Here is a table of points, one per row:
  -14    4   26   -6   30  -19    2  -55   25  -17   -4   60    0    7   -7    7
    8  -27   -1  -38    0   20    3   -2   -7  -38  -24  -20    2   11   33    1
   23   -4    2  -40  -34   39    0  -41  -52   22  -18  -18   43    5   78    1
    0   50  -43   25   -6    2   10   14  -37   44  -30   20  -16   29   21    0
    1   -9   40  -13   12   35  -10   26  -17    1  -21  -29   34    1    9   -3
  -28   -5   46  -13   29  -42   -2   45   49  -67   51   75   -2   14  -21   12
   36    6  -43   -8    7   13  -15   61  -30   -2  -35  -21  -73  -27  -22    1
   53   29   -5  106  -39  -55  122   -9    8  -15   36   -4   32   24  -22   69
   -5    2  -23  -34  -37   31   -2   -2  -13  -81  -24   28   64   25   35    3
   19   -4  -20  -34    3   23   -9   15   30  -12  -23  -92   25   -5   51    4
  -51   -3   11    7   -9   29   -9    3   53   -5  -24    2    6   13   26   62
   -4   -7  -23    7   23  -16    5  -15   21  -70  -16  -59  -13    8  -16    0
   -6  -56   -4   36   27  -54  -10    3   69   67   41    2  -36  -43  -30  -17
  -27   -1   17   20   20  -41   -1  -28   47   15   45   28   -8    6  -22   13
  -38   17  -36   59  -15  -11   64   20   -6   42   52   -2  -69   54   38  -73
   51    6   26    4   35   27  -51   34  -29   15  -37   21  -21  -52   18   -5
   23   19  -16   -6   -2   17  -25  -34  -36   27  -12   21    1   37   -9  -51
   23    6  -28  -60   -5  -23   -8  -21  -39   12   37   11  -13  -31  -48  -48
  -66  -46  -62    1   11  -10   10   20  -13   15  -16  -29  -10   34  -34   44
   -5   -1  -51  -29   20  -43   -6   -1    5  -21   46   32   -1   14  -23   -4
  -19  -19   37  -28  -47  -45  104   -7    9  -12    4   14    2    8  -36   43
   10   -9   -5  -21   -2   25   -9  -32   -8  -17  -19   12   27   12   27   -7
There is one direction along which these points spread out most. Where along it does each point below lie, from 0 to 99? The average is 50, and the first point in the table lies past the average.
   -73   -38    20    48  -107    27   -30    50   -49    13   -25    19    30    -7    37     8 --> 41
  -14   33   -7  -12  -51   61   -2  -44  -21  -22  -22  -17   17  -96   11  -50 --> 30
  -33   16   69  -25   29   30   -9    0   49   42  -16   34   -7   41   21   -8 --> 48
   48   13    5   22   21  -25  -35  -15   -5   15   65   27  -28  -26  -40   42 --> 62
    59  -121    19   -39   -35    60    -1   -29   -62    -3   -35   -42    65     0    26   -77 --> 18
   71   13   -6   10   45  -11  -46  -21  -20   30  -39   -2  -73  -80  -36   -3 --> 43
   -7   21    9   18   32  -37    2  -19    6    6   51   -2   -7    4  -21   -9 --> 63
    0  -17   44  -12    2   36   -3    0    9   51  -18   25   21  -15   14   48 --> 44
   33  -15  -55    1   30   -7   -1   29  -33   36  -24    5    4    2  -22   12 --> 46
  -23   -3   -5  -18  -25   39   -2   11   43   23  -22  -31   62   15   73   28 --> 35
    1   56  -16   34   17   22   -2   30  -24  -33   -2   32   11   24  -14  -48 --> 47
   -4   -7   55  -39   23   -7    4   25   28    4   -3   -6  -19   48   17  -11 --> 49
    1   14   -5    4   -7   15    0   17  -23  -36  -17  -58   17   -6   19   18 --> 38
    0  -16   68   23   41  -42   20   60   18   -3   50   15    2   -7  -22    0 --> 68
   10   46  -18   26  -37   14  -33    3    4  -26  -22   -4  -19   22  -15  -24 --> 44
   -3   73    5  -28   34  -13   17  -44   39  -17   56  -31  -40  -64  -61   -2 --> 62
  -48  -22  -33   40  -50  -19  -27   41  -15    9  -14  -29   -9   -8  -15   17 --> 52
   -7    3    5   11   17  -44  -14  -86   28    9   29   14    0    8  -18    8 --> 62
